128 stands for zero in the data rows.
Two rows play each game, the first against the second. How much does the first row win by? 20 is about a draw, 40 a big win and 0 a big loss. Wins can go round in a circle: one row can beat a second, the second a third and the third the first. Each row has two weighted sums of its numbers, A and B, taken from their middle values. A row wins by its A times the other's B, less its B times the other's A.
[102, 87, 161, 177, 131, 114, 125, 143, 185, 181, 101, 172, 134, 143, 93, 110]
[183, 143, 98, 112, 180, 121, 104, 98, 124, 124, 140, 72, 130, 99, 115, 166] 29
[134, 139, 168, 114, 142, 130, 131, 81, 107, 121, 133, 117, 139, 119, 163, 175]
[121, 114, 110, 114, 142, 106, 109, 165, 125, 120, 148, 130, 119, 130, 118, 128] 14
[133, 114, 115, 113, 112, 133, 114, 159, 126, 109, 128, 140, 126, 88, 146, 129]
[133, 143, 112, 146, 107, 125, 162, 151, 132, 158, 129, 139, 127, 113, 145, 128] 16
[142, 139, 135, 131, 121, 126, 115, 137, 134, 132, 97, 138, 128, 107, 123, 127]
[119, 117, 135, 140, 138, 102, 148, 139, 127, 131, 141, 136, 110, 135, 151, 156] 18
[143, 92, 156, 104, 135, 162, 115, 129, 178, 109, 137, 97, 133, 114, 122, 120]
[124, 108, 150, 126, 103, 114, 137, 135, 132, 142, 155, 120, 116, 118, 111, 138] 18
[121, 120, 105, 118, 123, 130, 135, 149, 143, 122, 137, 120, 138, 129, 124, 111]
[117, 64, 187, 101, 126, 89, 143, 150, 124, 106, 131, 135, 121, 146, 117, 104] 22
[109, 140, 137, 102, 121, 114, 113, 143, 105, 105, 124, 137, 133, 161, 154, 113]
[119, 129, 92, 113, 88, 106, 176, 78, 118, 125, 118, 122, 169, 67, 106, 112] 8
[127, 124, 106, 102, 124, 117, 115, 128, 127, 147, 115, 138, 147, 99, 127, 138]
[110, 110, 104, 114, 163, 140, 186, 77, 147, 86, 62, 157, 145, 134, 123, 108] 10
[119, 125, 122, 118, 147, 139, 114, 143, 152, 135, 125, 124, 86, 125, 156, 133]
[135, 116, 109, 112, 104, 152, 150, 127, 157, 118, 123, 152, 64, 145, 131, 101] 19
[112, 139, 113, 161, 113, 112, 144, 136, 165, 141, 135, 142, 136, 122, 119, 122]
[116, 137, 112, 126, 125, 123, 131, 142, 135, 133, 138, 148, 140, 133, 143, 143] 20
[137, 143, 132, 131, 122, 125, 129, 155, 146, 151, 139, 132, 123, 103, 129, 120]
[127, 120, 114, 143, 108, 115, 117, 153, 157, 110, 115, 133, 132, 100, 138, 135] 20
[131, 117, 131, 125, 125, 123, 118, 126, 135, 141, 134, 148, 130, 164, 134, 137]
[111, 134, 113, 110, 109, 131, 75, 155, 89, 129, 153, 134, 127, 116, 154, 127] 19
[152, 140, 108, 155, 85, 150, 122, 125, 136, 146, 131, 134, 119, 115, 129, 109]
[141, 41, 181, 64, 80, 65, 194, 108, 93, 122, 126, 134, 160, 131, 101, 73] 22
[112, 157, 138, 123, 97, 158, 138, 151, 125, 145, 124, 128, 115, 116, 110, 138]
[118, 115, 106, 146, 106, 94, 122, 145, 130, 134, 90, 113, 121, 102, 124, 137] 21
[114, 145, 105, 123, 124, 129, 132, 155, 125, 127, 115, 140, 122, 102, 131, 145]
[112, 118, 120, 137, 132, 117, 131, 121, 143, 123, 114, 128, 131, 111, 130, 148] 19
[94, 169, 144, 159, 91, 136, 149, 120, 114, 138, 133, 88, 151, 142, 173, 152]
[129, 123, 125, 129, 137, 126, 129, 152, 116, 124, 128, 133, 116, 115, 150, 128] 19
[127, 135, 113, 131, 127, 129, 140, 142, 136, 138, 119, 148, 118, 121, 120, 131]
[169, 161, 146, 70, 195, 189, 86, 68, 113, 72, 130, 67, 174, 106, 139, 158] 20
[0, 173, 119, 194, 165, 101, 215, 89, 191, 85, 250, 255, 2, 81, 175, 65]
[108, 125, 134, 135, 120, 120, 139, 143, 101, 128, 104, 127, 143, 109, 122, 113] 5
[116, 119, 122, 105, 119, 118, 136, 118, 129, 154, 156, 136, 116, 122, 134, 125]
[128, 165, 108, 152, 132, 93, 165, 140, 123, 161, 121, 97, 149, 146, 82, 112] 19
[125, 120, 114, 152, 126, 104, 130, 136, 129, 127, 134, 117, 122, 103, 147, 141]
[109, 127, 101, 164, 141, 115, 157, 84, 151, 59, 169, 86, 169, 125, 129, 187] 16
[230, 147, 201, 88, 141, 111, 134, 145, 204, 255, 109, 161, 165, 45, 166, 182]
[130, 124, 131, 131, 126, 129, 127, 149, 142, 109, 112, 147, 136, 126, 152, 113] 25
[136, 114, 147, 113, 135, 134, 128, 94, 123, 112, 110, 91, 128, 120, 127, 126]
[105, 114, 144, 122, 147, 140, 109, 157, 116, 129, 115, 136, 149, 91, 117, 121] 20
[128, 94, 181, 115, 112, 94, 138, 143, 121, 123, 118, 121, 117, 136, 106, 117]
[151, 201, 107, 104, 121, 160, 147, 151, 108, 125, 175, 86, 178, 128, 116, 109] 19
[116, 143, 109, 123, 124, 107, 109, 121, 141, 127, 104, 157, 142, 115, 118, 110]
[122, 117, 102, 118, 140, 113, 127, 125, 122, 132, 137, 145, 164, 124, 122, 142] 15
[135, 120, 133, 131, 132, 109, 150, 147, 122, 148, 133, 131, 148, 123, 154, 145]
[113, 116, 116, 131, 108, 117, 102, 140, 153, 129, 116, 147, 126, 122, 140, 105] 24
[106, 122, 137, 145, 124, 158, 111, 151, 147, 143, 120, 139, 159, 125, 135, 135]
[165, 129, 110, 152, 124, 142, 116, 118, 134, 138, 182, 127, 111, 118, 153, 109] 19
[126, 122, 113, 136, 132, 112, 109, 138, 112, 113, 132, 140, 143, 134, 134, 140]
[123, 130, 122, 129, 114, 144, 130, 125, 134, 125, 117, 156, 125, 123, 134, 140] 20
[137, 123, 130, 141, 159, 141, 111, 132, 144, 122, 153, 140, 132, 132, 147, 139]
[99, 129, 139, 130, 102, 109, 125, 130, 123, 116, 140, 145, 143, 148, 140, 121] 16
[113, 106, 131, 156, 114, 126, 119, 122, 103, 123, 136, 121, 144, 130, 142, 137]
[173, 53, 105, 89, 48, 84, 237, 47, 112, 145, 124, 133, 134, 97, 93, 71] 25
[72, 129, 79, 181, 133, 72, 231, 0, 21, 57, 12, 53, 214, 161, 101, 108]
[122, 136, 114, 131, 98, 115, 110, 159, 97, 164, 96, 129, 106, 141, 120, 131] 35
[115, 103, 112, 105, 144, 136, 112, 121, 130, 132, 126, 101, 29, 105, 147, 130]
[142, 134, 108, 149, 101, 151, 125, 143, 140, 145, 154, 132, 110, 99, 134, 108] 18
[116, 139, 112, 147, 114, 121, 107, 143, 129, 155, 131, 139, 140, 126, 115, 110]
[117, 152, 90, 108, 110, 164, 134, 142, 78, 155, 148, 105, 151, 116, 153, 129] 22
[137, 123, 133, 130, 136, 126, 129, 160, 140, 132, 127, 125, 147, 101, 117, 129]
[141, 152, 145, 133, 107, 123, 125, 154, 135, 125, 123, 149, 137, 111, 145, 140] 16
[142, 122, 102, 124, 115, 113, 114, 109, 150, 127, 133, 135, 150, 127, 149, 118]
[131, 136, 130, 151, 119, 150, 136, 169, 125, 116, 116, 145, 98, 81, 124, 117] 19
[122, 129, 98, 119, 109, 125, 110, 134, 140, 115, 111, 115, 109, 104, 122, 125]
[114, 126, 140, 137, 119, 130, 110, 129, 144, 115, 133, 161, 129, 135, 145, 123] 25
[135, 147, 127, 135, 118, 138, 102, 141, 131, 133, 125, 129, 117, 102, 132, 120]
[122, 125, 99, 211, 42, 151, 167, 147, 144, 117, 110, 176, 102, 173, 138, 51] 19
[137, 106, 111, 122, 138, 134, 121, 116, 115, 135, 133, 129, 139, 132, 117, 118]
[156, 93, 175, 62, 216, 183, 121, 53, 196, 70, 141, 30, 133, 73, 130, 140] 21
[146, 136, 132, 114, 125, 130, 128, 116, 128, 126, 133, 131, 115, 129, 134, 135]
[89, 197, 103, 150, 46, 93, 98, 82, 0, 185, 32, 29, 102, 153, 103, 73] 12
[255, 136, 140, 93, 129, 173, 125, 150, 122, 240, 123, 167, 139, 85, 169, 189]
[164, 124, 149, 118, 171, 200, 126, 98, 125, 110, 71, 132, 163, 136, 184, 149] 8
[129, 136, 115, 141, 127, 112, 118, 125, 138, 157, 110, 135, 132, 109, 117, 136]
[185, 152, 109, 142, 127, 138, 91, 163, 122, 146, 127, 74, 119, 142, 87, 181] 13
[224, 187, 166, 86, 146, 157, 111, 199, 143, 212, 137, 82, 120, 78, 87, 182]
[125, 116, 105, 142, 126, 132, 118, 114, 137, 138, 120, 134, 127, 110, 121, 127] 30
[94, 145, 85, 94, 107, 105, 150, 90, 105, 104, 111, 136, 170, 126, 101, 79]
[124, 175, 145, 111, 13, 255, 150, 149, 90, 148, 131, 68, 164, 74, 150, 142] 38
[197, 141, 103, 132, 105, 81, 168, 55, 15, 152, 15, 116, 144, 199, 79, 131]
[114, 120, 138, 127, 138, 141, 106, 136, 147, 153, 102, 143, 132, 112, 133, 112] 26
[122, 128, 98, 127, 162, 117, 153, 128, 136, 96, 109, 131, 139, 98, 124, 113]
[159, 177, 122, 141, 122, 133, 151, 166, 150, 130, 142, 125, 152, 123, 136, 128] 11
[153, 104, 128, 109, 118, 125, 119, 126, 144, 137, 121, 108, 116, 98, 139, 130]
[134, 121, 110, 109, 148, 115, 69, 127, 135, 95, 139, 158, 145, 142, 140, 142] 23
[137, 105, 119, 148, 139, 102, 121, 113, 129, 140, 126, 124, 131, 119, 149, 153]
[81, 120, 135, 89, 211, 110, 180, 82, 135, 118, 109, 195, 136, 121, 106, 144] 22
[73, 124, 137, 93, 188, 98, 188, 67, 167, 148, 130, 234, 113, 156, 121, 132]
[131, 119, 130, 155, 113, 128, 136, 112, 141, 101, 129, 130, 124, 137, 135, 107] 23
[119, 110, 116, 129, 126, 126, 142, 150, 112, 135, 121, 125, 117, 133, 132, 149]
[147, 122, 128, 149, 109, 122, 123, 146, 113, 120, 140, 127, 124, 124, 131, 115] 20
[142, 136, 125, 103, 180, 136, 131, 50, 145, 66, 147, 61, 136, 89, 118, 174]
[128, 144, 131, 170, 118, 68, 147, 119, 149, 134, 132, 127, 128, 106, 153, 161] 28
[121, 36, 195, 85, 105, 83, 177, 129, 115, 111, 136, 137, 129, 145, 113, 95]
[113, 213, 157, 29, 149, 210, 83, 121, 162, 140, 151, 86, 101, 222, 15, 101] 29
[137, 121, 89, 138, 125, 111, 142, 58, 138, 118, 146, 136, 88, 97, 144, 124]
[105, 16, 254, 81, 122, 60, 163, 161, 112, 86, 131, 122, 130, 171, 101, 81] 31
[139, 130, 116, 118, 137, 126, 121, 141, 134, 107, 138, 120, 119, 107, 139, 142]
[142, 137, 115, 130, 118, 126, 87, 124, 97, 131, 116, 44, 142, 136, 104, 119] 19
[234, 202, 44, 121, 144, 145, 64, 118, 94, 113, 165, 55, 136, 136, 101, 150]
[133, 117, 124, 121, 137, 166, 135, 109, 176, 66, 178, 96, 134, 121, 105, 144] 21
[58, 127, 201, 198, 108, 178, 97, 174, 178, 204, 94, 159, 171, 172, 84, 77]
[117, 65, 195, 100, 125, 89, 145, 157, 119, 104, 129, 128, 128, 143, 113, 105] 11
[165, 117, 116, 155, 99, 190, 125, 145, 153, 166, 144, 122, 102, 97, 108, 85]
[139, 116, 113, 114, 128, 112, 138, 128, 129, 131, 137, 145, 120, 121, 116, 119] 25
[98, 161, 169, 159, 101, 180, 114, 146, 92, 179, 103, 107, 159, 136, 80, 91]
[99, 111, 132, 151, 123, 121, 95, 116, 165, 143, 137, 143, 120, 110, 126, 118] 17
[130, 124, 118, 129, 103, 124, 121, 128, 145, 118, 117, 130, 135, 122, 137, 113]
[126, 105, 100, 124, 151, 117, 132, 178, 128, 121, 130, 147, 120, 111, 135, 146] 17
[115, 129, 113, 148, 124, 112, 119, 142, 132, 122, 128, 136, 130, 131, 147, 106]
[84, 116, 144, 103, 153, 107, 122, 129, 147, 139, 121, 174, 135, 131, 147, 146] 22
[125, 131, 120, 116, 114, 133, 126, 124, 151, 134, 137, 130, 135, 122, 137, 141]
[122, 129, 142, 119, 133, 118, 136, 145, 123, 122, 117, 140, 137, 98, 130, 114] 19
[83, 20, 160, 101, 22, 53, 255, 53, 73, 101, 117, 131, 113, 158, 106, 37]
[121, 115, 130, 137, 127, 114, 114, 137, 153, 152, 129, 129, 127, 126, 119, 125] 17
[118, 113, 131, 134, 125, 118, 132, 125, 146, 139, 109, 119, 142, 109, 123, 127]
[118, 116, 158, 134, 132, 109, 130, 131, 105, 133, 94, 137, 111, 101, 160, 131] 22
[127, 139, 118, 160, 80, 101, 183, 54, 49, 167, 65, 62, 139, 140, 66, 109]
[127, 126, 101, 112, 123, 114, 133, 153, 105, 143, 136, 125, 100, 116, 158, 117] 36
[140, 127, 133, 135, 131, 106, 111, 115, 113, 120, 113, 155, 143, 111, 123, 128]
[130, 140, 114, 136, 124, 131, 137, 121, 148, 116, 133, 107, 119, 142, 101, 140] 18
[124, 125, 126, 122, 90, 135, 120, 137, 83, 121, 107, 124, 129, 128, 125, 120]
[129, 79, 161, 108, 116, 88, 146, 138, 121, 127, 130, 138, 126, 127, 111, 112] 20
[151, 135, 136, 116, 112, 120, 117, 99, 93, 146, 111, 86, 124, 142, 115, 121]
[97, 160, 129, 144, 116, 215, 72, 79, 147, 0, 190, 103, 173, 212, 102, 255] 30
[107, 103, 134, 114, 144, 110, 129, 127, 162, 126, 132, 157, 134, 103, 133, 135]
[90, 90, 142, 179, 145, 110, 142, 125, 188, 149, 81, 173, 150, 146, 78, 97] 18
[0, 118, 129, 140, 248, 123, 85, 54, 171, 174, 200, 250, 75, 255, 215, 99]
[114, 117, 122, 144, 127, 71, 150, 87, 134, 139, 116, 115, 151, 134, 175, 174] 32
[134, 122, 131, 137, 133, 117, 144, 138, 142, 124, 131, 114, 131, 139, 120, 120]
[110, 165, 119, 150, 192, 97, 121, 143, 68, 61, 127, 141, 154, 159, 127, 130] 20
[134, 110, 148, 121, 129, 159, 130, 129, 155, 120, 134, 106, 134, 112, 135, 127]
[115, 137, 103, 118, 116, 119, 114, 135, 132, 111, 123, 141, 138, 129, 92, 120] 19
[120, 146, 131, 119, 114, 121, 116, 124, 117, 145, 123, 154, 140, 125, 116, 131]
[113, 145, 137, 90, 146, 158, 112, 107, 128, 132, 116, 152, 137, 140, 151, 147] 21
[84, 155, 114, 94, 149, 81, 160, 55, 57, 167, 64, 133, 121, 124, 122, 86]
[126, 131, 118, 113, 133, 121, 110, 138, 122, 124, 126, 113, 132, 129, 142, 121] 23
[127, 144, 127, 119, 152, 131, 125, 146, 129, 121, 118, 151, 131, 113, 140, 154]
[73, 122, 132, 122, 128, 111, 100, 83, 50, 96, 95, 143, 132, 166, 189, 143] 21
[153, 94, 174, 74, 227, 199, 116, 63, 183, 69, 150, 21, 133, 94, 132, 135]
[207, 144, 103, 142, 128, 134, 79, 144, 112, 148, 105, 81, 136, 125, 120, 183] 39
[133, 129, 97, 126, 115, 130, 116, 123, 134, 84, 143, 99, 126, 109, 119, 153]
[158, 149, 122, 110, 161, 133, 113, 110, 136, 106, 123, 79, 149, 97, 102, 152] 21
[150, 151, 112, 158, 150, 155, 126, 111, 146, 92, 142, 142, 107, 130, 135, 124]
[183, 127, 170, 150, 129, 105, 129, 131, 132, 163, 124, 125, 140, 113, 157, 155] 26
[152, 131, 128, 149, 127, 112, 125, 120, 110, 143, 133, 159, 150, 100, 127, 138]
[133, 116, 125, 114, 115, 109, 106, 135, 142, 128, 125, 107, 87, 130, 126, 122] 24
[123, 121, 134, 153, 112, 131, 121, 95, 126, 119, 101, 154, 130, 136, 146, 114]
[139, 107, 96, 110, 135, 145, 115, 132, 126, 128, 117, 111, 136, 126, 136, 144] 20
[123, 156, 126, 121, 132, 99, 124, 143, 143, 137, 127, 145, 134, 106, 137, 112]
[122, 116, 119, 139, 112, 99, 127, 131, 128, 138, 141, 125, 107, 97, 137, 122] 19
[140, 155, 126, 126, 128, 100, 130, 139, 154, 116, 153, 123, 142, 130, 127, 126]
[170, 105, 112, 115, 162, 141, 127, 117, 130, 89, 129, 136, 121, 72, 106, 141] 21
[112, 124, 95, 137, 108, 128, 116, 127, 107, 132, 126, 128, 144, 124, 100, 104]
[133, 126, 131, 132, 109, 143, 124, 150, 145, 153, 137, 134, 137, 107, 118, 117] 18
[141, 133, 99, 155, 157, 156, 120, 132, 114, 114, 158, 110, 119, 169, 136, 112]
[129, 144, 151, 140, 128, 127, 110, 139, 114, 140, 106, 107, 91, 122, 115, 158] 18
[134, 154, 104, 141, 114, 107, 120, 139, 140, 111, 127, 137, 123, 111, 127, 128]
[109, 45, 191, 90, 107, 73, 172, 135, 108, 100, 128, 133, 137, 152, 106, 76] 20
[119, 157, 91, 118, 147, 154, 100, 135, 105, 68, 156, 140, 124, 112, 97, 163]
[121, 78, 189, 116, 120, 79, 146, 141, 121, 115, 130, 121, 129, 144, 118, 118] 24
[165, 131, 96, 116, 91, 132, 119, 129, 137, 132, 122, 102, 142, 122, 136, 139]
[109, 131, 95, 132, 144, 98, 135, 122, 140, 148, 158, 119, 114, 133, 150, 166] 21
[164, 162, 96, 153, 120, 113, 168, 140, 131, 109, 138, 108, 125, 149, 100, 98]
[127, 145, 109, 135, 112, 112, 113, 142, 108, 132, 118, 105, 120, 116, 116, 148] 21
[35, 107, 88, 196, 170, 46, 255, 0, 101, 2, 18, 84, 255, 167, 143, 180]
[128, 131, 129, 131, 116, 90, 126, 129, 157, 125, 106, 130, 115, 139, 126, 138] 12
[128, 167, 97, 140, 149, 109, 169, 125, 150, 130, 126, 111, 145, 113, 118, 122]
[118, 122, 138, 136, 121, 128, 119, 151, 132, 122, 113, 133, 131, 103, 131, 132] 20
[134, 134, 134, 120, 134, 122, 108, 143, 118, 154, 119, 125, 126, 125, 138, 126]
[133, 174, 144, 130, 87, 109, 135, 140, 128, 156, 110, 107, 75, 119, 91, 144] 23
[121, 116, 85, 104, 52, 119, 192, 74, 67, 188, 156, 106, 175, 110, 100, 38]
[120, 131, 117, 146, 150, 112, 135, 122, 123, 145, 127, 136, 140, 97, 123, 117] 7
[141, 164, 116, 129, 180, 136, 132, 104, 136, 133, 134, 145, 97, 123, 145, 148]
[146, 177, 121, 199, 117, 121, 103, 175, 79, 149, 142, 98, 84, 212, 118, 146] 24
[109, 120, 159, 169, 112, 101, 123, 135, 162, 168, 81, 143, 122, 135, 84, 122]
[140, 157, 116, 113, 130, 127, 113, 151, 122, 141, 146, 130, 139, 105, 105, 134] 21
[152, 148, 62, 161, 122, 138, 132, 146, 151, 185, 168, 139, 110, 133, 118, 86]
[145, 152, 104, 121, 120, 117, 164, 155, 134, 149, 145, 82, 117, 163, 120, 126] 17
[115, 144, 92, 112, 124, 134, 130, 137, 119, 123, 112, 120, 131, 137, 121, 129]
[190, 111, 136, 87, 159, 208, 110, 113, 215, 94, 151, 69, 71, 118, 128, 115] 24
[117, 119, 122, 124, 120, 134, 158, 143, 144, 148, 124, 134, 117, 94, 120, 138]
[123, 133, 114, 154, 118, 111, 108, 140, 93, 146, 107, 90, 127, 112, 118, 118] 22
[255, 174, 185, 0, 249, 176, 41, 195, 182, 243, 75, 181, 91, 135, 255, 255]
[165, 132, 137, 154, 106, 142, 139, 129, 155, 168, 165, 131, 135, 125, 143, 99] 15
[114, 145, 92, 183, 89, 155, 158, 139, 153, 86, 147, 149, 119, 182, 111, 102]
[144, 128, 117, 136, 139, 123, 133, 117, 128, 121, 128, 136, 115, 121, 127, 136] 22
[122, 119, 130, 126, 147, 112, 134, 136, 117, 125, 95, 110, 109, 116, 141, 125]
[110, 145, 140, 96, 123, 95, 130, 146, 127, 136, 144, 131, 121, 126, 106, 121] 26
[144, 114, 119, 133, 128, 124, 109, 148, 135, 147, 111, 127, 80, 116, 140, 150]
[111, 86, 214, 83, 136, 188, 207, 94, 143, 21, 168, 90, 108, 75, 144, 161] 21
[94, 120, 160, 129, 129, 131, 96, 131, 90, 123, 130, 146, 79, 108, 158, 131]
[148, 136, 84, 160, 169, 51, 179, 46, 147, 107, 129, 82, 184, 126, 133, 176] 26
[120, 139, 76, 138, 144, 140, 126, 105, 118, 93, 165, 115, 150, 114, 130, 163]
[76, 124, 85, 140, 134, 128, 81, 157, 143, 127, 106, 155, 147, 146, 169, 86] 18
[140, 160, 127, 98, 120, 127, 140, 125, 116, 151, 150, 133, 118, 126, 146, 136]
[140, 136, 144, 125, 120, 132, 129, 135, 106, 128, 115, 150, 150, 130, 119, 141] 22
[132, 139, 118, 153, 241, 175, 127, 150, 88, 89, 209, 86, 112, 199, 135, 146]
[114, 112, 107, 125, 144, 131, 118, 121, 115, 136, 121, 133, 66, 121, 165, 135] 13
[128, 111, 124, 150, 142, 125, 141, 120, 146, 139, 146, 134, 109, 116, 120, 121]
[106, 136, 124, 129, 109, 138, 136, 136, 127, 111, 129, 148, 117, 107, 153, 123] 19
[152, 153, 128, 119, 121, 109, 101, 153, 110, 165, 113, 97, 71, 122, 136, 162]
[101, 104, 77, 136, 133, 130, 96, 119, 111, 135, 151, 164, 151, 81, 123, 130] 14
[117, 143, 50, 84, 255, 255, 86, 31, 54, 124, 254, 152, 74, 61, 195, 136]
[159, 108, 143, 82, 113, 129, 140, 132, 122, 134, 146, 162, 141, 88, 118, 143] 10
[149, 129, 112, 130, 119, 122, 139, 132, 127, 158, 142, 114, 152, 114, 136, 138]
[114, 121, 137, 178, 103, 139, 127, 136, 156, 129, 107, 169, 137, 182, 138, 91] 15
